The rows of M fall into several groups, and each row is roughly a mix of its group's hidden directions; some rows fit no group.
M (109 x 10):
[[ 1.74 -0.08  1.91 -1.54 -0.50 -3.89 -3.76  0.31  2.03  2.29]
 [-0.39  4.86  0.38 -2.15  3.77 -0.54  0.56  1.75  1.09  0.55]
 [ 3.76 -2.30  3.27 -0.08 -2.56 -1.59  2.51  1.03  0.63  0.99]
 [ 2.07 -2.10 -0.01  1.26  0.59 -2.93  1.39  0.03  5.06  1.12]
 [ 1.29 -0.15  1.20 -3.20 -0.69 -3.77 -1.73 -0.86  1.38  3.78]
 [-2.68 -2.10  2.25  0.21  2.14  3.58  2.41 -1.02 -2.62  0.43]
 [-1.39 -2.64 -0.84  2.63 -1.11  3.71  2.16  0.13 -2.79 -1.99]
 [-0.22  3.17 -0.42  1.30 -1.07  0.76 -2.77  0.35 -4.82  1.79]
 [-0.18 -1.90  1.42  2.15  0.54 -1.06  2.77 -0.73  4.81 -2.23]
 [-1.56  1.41  3.06 -3.01  1.53 -2.20 -1.75  1.18 -1.05  3.52]
 [-0.50  0.01 -4.22 -1.72  2.27  1.52 -1.99  0.17 -3.92  0.29]
 [ 1.72 -0.02  1.52 -1.59 -0.73 -4.20 -4.04  0.12  1.73  1.66]
 [-0.02 -0.92  2.92  2.52  2.28  4.06  2.67 -0.59 -1.19  1.28]
 [ 1.29 -2.68 -2.58 -1.15  4.41 -1.72  0.44 -0.41  1.80  2.28]
 [ 4.20  2.29 -4.35  0.73 -0.92 -1.53 -0.88  0.91  0.56 -0.70]
 [-0.62  4.52  2.39 -0.05 -3.43 -1.18 -2.27 -0.48 -1.42  0.92]
 [ 1.87 -0.34  1.71 -1.42 -0.83 -4.05 -4.10  0.44  1.60  1.69]
 [-2.47 -2.82  2.52  0.17 -2.32 -1.62 -2.81 -2.23 -1.49  2.12]
 [-1.56 -0.27  3.86  3.75  3.12  1.16 -0.17 -2.03 -0.67 -0.92]
 [ 3.23 -1.49  0.20 -0.29  1.63 -1.62  1.48  1.20  3.35  3.88]
 [ 0.37 -3.98 -1.68 -0.49  3.60 -1.31  1.76 -0.77  3.23 -0.36]
 [ 4.23  1.05 -1.74  3.49  2.22  2.28  1.21  0.22 -0.74  1.25]
 [-2.48  3.23  1.02 -1.89 -2.06 -0.98 -3.01 -1.80 -2.97 -0.65]
 [-0.83 -0.19  2.88 -1.75 -1.07 -3.57 -3.31 -1.49  0.39  2.94]
 [ 0.49 -1.44 -4.05  3.13  0.67  2.45  1.14 -0.04  1.40 -3.13]
 [ 0.77 -3.40 -0.11  1.92  0.84 -1.00  2.59 -0.05  4.56 -1.72]
 [-4.47 -1.72  2.28 -2.71  0.67  1.88  1.69 -0.62 -1.96  1.19]
 [ 5.29  2.84 -1.68  2.14  0.20 -1.27  1.39  0.77  0.48 -0.40]
 [ 4.38  2.07 -2.07  1.80 -1.07 -3.03 -0.93  0.82  1.53 -1.64]
 [ 4.00  2.98 -3.70 -0.10 -0.95 -2.47  0.04  0.61  0.36 -1.40]
 [ 2.75 -3.32 -0.61  2.01  1.68  0.95  2.95  1.99  2.69  1.13]
 [ 1.13 -1.81  0.69 -0.52 -1.61 -3.81 -4.07 -1.38  2.03  1.72]
 [-1.70 -0.14 -2.29 -1.23  0.59  2.85 -1.46  0.09 -5.04 -1.51]
 [ 4.49  2.32 -0.11  3.61 -0.12 -1.97 -0.13  0.26  1.50 -1.79]
 [-1.96 -1.51 -0.54  3.80 -1.64  2.77  0.56 -1.71 -1.36 -3.42]
 [ 0.96 -0.76  2.00 -2.08 -1.48 -3.68 -2.58 -1.41  1.48  3.41]
 [-3.32 -1.68 -0.92  2.16  0.69  4.01  2.70 -0.62 -2.06 -0.42]
 [-2.82 -2.54  0.61  3.14 -1.69  3.01  0.78 -1.44 -2.51 -1.57]
 [ 3.81  1.65 -2.08  3.29 -0.12 -2.00 -2.65  0.28  1.85 -0.99]
 [-2.85 -1.13 -1.61 -4.17 -1.68  1.47  2.03  0.93 -2.89  0.40]
 [-2.08  3.30  1.15  0.61 -2.70  1.54 -1.86 -0.37 -3.93 -1.57]
 [ 4.73  2.69 -0.76  2.73  2.32  0.50  2.09 -0.61  0.00 -0.13]
 [-1.75  1.55 -0.60 -1.07 -1.36  2.92 -1.65  0.32 -5.08 -1.42]
 [-0.23  4.00  2.95  1.52 -3.54 -2.20 -1.46 -0.68  0.73  0.61]
 [ 4.09 -1.44 -1.55  1.77  0.52 -0.44  0.77  2.52  1.72  3.64]
 [ 0.68  0.81 -3.56 -1.71 -2.69 -3.39 -2.82  0.90  1.16 -1.55]
 [ 0.38 -2.06 -2.20  3.11 -1.97  2.16  0.70 -0.55 -1.27 -4.25]
 [-1.15 -1.23 -0.62  3.71 -1.91  2.70  0.70 -1.35 -1.39 -3.98]
 [-1.13  1.65 -0.29  0.13  1.41  3.84  4.43  1.27 -2.23 -0.98]
 [-0.94 -3.05  1.50  2.30 -4.16  0.33 -1.00 -2.83 -1.58 -1.12]
 [-1.39  4.41  1.86  0.32 -2.20  2.09 -1.18  0.25 -3.50 -0.37]
 [ 0.53 -0.42 -3.48  2.17  0.80  3.34  2.90  0.74 -0.10 -3.15]
 [ 2.64 -3.22 -0.77  0.13  2.23 -0.30  2.59  1.33  3.73  1.60]
 [ 0.06 -0.72 -3.88 -4.59 -2.27  0.67  0.11  1.42  0.34  1.89]
 [ 1.42 -4.24  0.22  1.47  1.28 -0.22  3.02  0.61  3.79 -0.54]
 [ 1.42  0.21  2.68  0.97 -0.30 -2.27  2.07 -0.08  5.21  1.04]
 [ 2.66  1.20  1.77  4.33  1.79 -1.22 -2.09 -0.87  2.79  0.01]
 [ 3.24 -4.92 -1.06  1.32 -3.02  0.51  0.37  0.10  0.64  0.69]
 [-1.01 -2.29 -1.37  3.71 -1.94  2.28  0.10 -1.33 -1.22 -3.72]
 [-1.55  2.19  0.11 -0.87  2.29  3.23  4.16  1.58 -2.10  0.23]
 [-1.66 -1.70  2.54  0.33  2.25  4.01  2.72 -0.66 -1.69  1.97]
 [-0.79  4.66  2.76  0.16 -3.46 -0.93 -1.84 -0.50 -1.09  0.53]
 [ 3.09  1.02  1.40  4.53  2.94  1.26  1.06 -1.44  0.21 -1.19]
 [-1.38  0.88  4.25  2.21 -1.81 -2.67  0.59 -1.99  2.56 -1.04]
 [ 1.64  0.80 -2.87  1.58  0.90  3.08  3.21  1.50  0.13 -3.32]
 [ 2.61  3.07 -1.82  0.69 -1.37 -4.30 -1.74  0.58  1.25 -1.62]
 [-3.27 -1.63  1.95 -3.49  0.43  1.42  2.75  0.22 -1.86  2.32]
 [ 2.21 -3.97 -0.34  1.26  1.82 -0.13  2.85  1.12  3.52  0.69]
 [ 2.19 -3.42 -2.91 -1.13  2.49 -2.34 -0.18  0.19  1.98  2.47]
 [ 3.68  2.61 -3.12  0.92 -0.67 -2.56  0.07  0.04 -0.19 -3.17]
 [ 3.81  2.47 -2.99  0.44 -1.64 -3.00 -1.37  1.08  1.72 -0.68]
 [ 3.41  1.39  0.70  4.20  3.37  0.75  0.93 -1.56  0.10 -1.05]
 [-3.49 -2.11  2.27  0.56 -2.65 -0.06 -0.80 -3.14 -2.74  0.92]
 [ 2.93  1.17  1.15  4.62  3.17  0.15  0.91 -1.32 -0.60 -1.54]
 [-3.80  2.90 -0.92  0.28  2.44 -0.08 -3.40 -0.17  1.42  2.15]
 [ 3.49  2.70 -3.05  1.32 -0.38 -2.18  0.25 -0.17 -0.68 -3.46]
 [-2.21  0.86 -1.72 -3.17  2.13  0.59 -2.22 -1.48 -4.16  0.08]
 [ 1.29  2.03  0.85 -3.79  1.55 -3.14 -0.93  0.93  1.45  3.31]
 [-3.97 -0.92 -0.21 -4.04 -2.80 -1.67 -1.60  1.05  0.02  0.85]
 [ 3.15  0.10 -3.66 -0.95  2.63  1.00  0.35  2.33  0.67  3.14]
 [-1.61 -2.86  0.12  3.06 -3.05  1.97  0.26 -2.24 -2.09 -2.29]
 [ 2.01  1.01  2.10  4.77  3.06  1.12  0.60 -1.71 -0.01 -1.38]
 [-1.73  1.67 -0.44 -3.08 -0.89  0.69 -2.83 -0.71 -4.76  0.26]
 [-3.25 -2.68  2.69  1.63  1.36  2.65 -2.08 -0.37  0.39  2.61]
 [ 3.59  1.93 -2.21  3.09 -0.17 -1.78 -0.80 -0.26  0.04 -3.61]
 [-3.00 -1.44  4.13  2.37  1.70  2.45 -1.25 -1.31  0.78  1.20]
 [-3.48 -2.07  1.74 -3.24  0.26  2.19  1.36  0.25 -0.70  3.28]
 [-0.79  2.44 -0.74 -1.24  2.93  2.87  4.23  1.82 -1.00  0.55]
 [ 3.45  2.20 -0.73  3.85  1.13 -2.19 -2.47 -0.27  1.84 -0.45]
 [-1.58  0.41 -1.93 -0.82 -0.53  2.68 -1.88  0.25 -5.27 -1.45]
 [ 3.93 -0.89 -1.62  0.03  0.82 -0.66  1.22  2.31  3.39  3.12]
 [-2.09  2.73  0.66 -1.45 -2.28  2.11 -1.79 -0.15 -4.29 -1.50]
 [-4.87 -1.19  3.95 -1.56  0.50  0.91  0.70 -1.58 -0.58 -0.68]
 [ 0.89  1.62 -3.08 -1.48 -2.67 -3.65 -2.82  0.93  1.49 -1.18]
 [-1.86  4.64  2.62 -0.87 -3.14 -0.35 -1.56 -0.99 -0.99 -0.97]
 [-0.15  1.64 -1.33 -4.31 -2.71 -3.77  1.04  1.50 -0.25 -0.05]
 [ 1.16 -4.09 -1.88  2.51 -3.45  0.66 -0.19 -1.98 -0.12 -1.92]
 [-1.92 -3.44 -1.88 -1.04  4.34  1.05  0.49 -1.42 -2.05 -1.20]
 [-0.13  4.94 -0.14 -2.16  3.59 -0.07  1.60  1.48  1.05  0.29]
 [ 0.78 -2.23  1.21  1.59 -3.30 -2.47 -3.87 -2.18  1.04 -0.75]
 [ 0.80 -5.39 -1.10  0.78 -2.31 -1.50 -2.57 -0.80  0.10  1.28]
 [ 2.93  1.97 -2.53  3.16 -0.27 -2.01 -2.87 -0.18  1.08 -2.37]
 [ 2.88  2.31 -1.90  0.67 -0.54 -3.45  1.16  0.05 -1.30 -3.88]
 [ 3.27  1.02 -3.83  0.41  1.66 -0.52  0.10  0.99  3.76 -1.79]
 [-1.94  1.96  0.00 -1.41 -1.23  2.77 -1.58  0.08 -5.03 -1.19]
 [-0.40 -2.87 -1.88  3.90 -1.47  3.05  1.32 -1.53  0.33 -2.26]
 [-2.45 -1.18 -2.05 -4.18 -2.26  1.00  1.76  1.37 -2.77  0.33]
 [ 2.54 -3.57 -0.97  0.82  1.90  0.88  3.00  1.86  3.10  0.82]
 [-4.09 -2.15  3.51 -2.01  0.22  1.71  2.14 -0.38 -1.44  0.69]]
Here is one row of each group, with its name. Which group are the others in?
[-1.84  0.74 -1.94  1.89  1.00  3.78  3.28 -0.17 -1.58 -2.86] => D
[-2.11 -3.27  1.03  2.03  0.84  3.49 -2.73 -0.01  0.90  2.55] => E
[ 1.48  0.98  2.03  3.03 -2.70 -2.25  0.88  0.34  4.27  0.04] => F

[ 3.75 -2.41 -2.38  0.72  1.57  0.52  1.25  2.58  1.40  2.99] => F
[-0.54  0.91  2.75 -2.71  0.09 -3.59 -2.86 -0.39  0.36  3.26] => D
[-3.19  2.58  2.16 -1.95  2.01  1.33  2.61 -0.42 -1.39  2.82] => D
[ 3.17  1.61 -2.82 -0.86  2.85 -0.74  0.16  2.43  3.47 -0.07] => D
[-4.66 -1.56  4.20 -0.93  1.17  0.53  0.74 -1.36 -1.12 -0.21] => E
[ 3.86 -2.29 -3.40  1.79 -1.61  0.76  0.92  0.19  1.83 -2.38] => D
[ 3.17  1.58  0.78  3.99  1.14 -1.28 -2.39 -0.52  3.15  0.12] => E
[-3.28 -1.64  3.11 -2.22  1.05  2.55  2.39 -0.48 -0.93  2.34] => E
[ 3.13  0.71  2.72  4.75  2.04  0.58  0.52 -0.05  1.31  1.09] => E
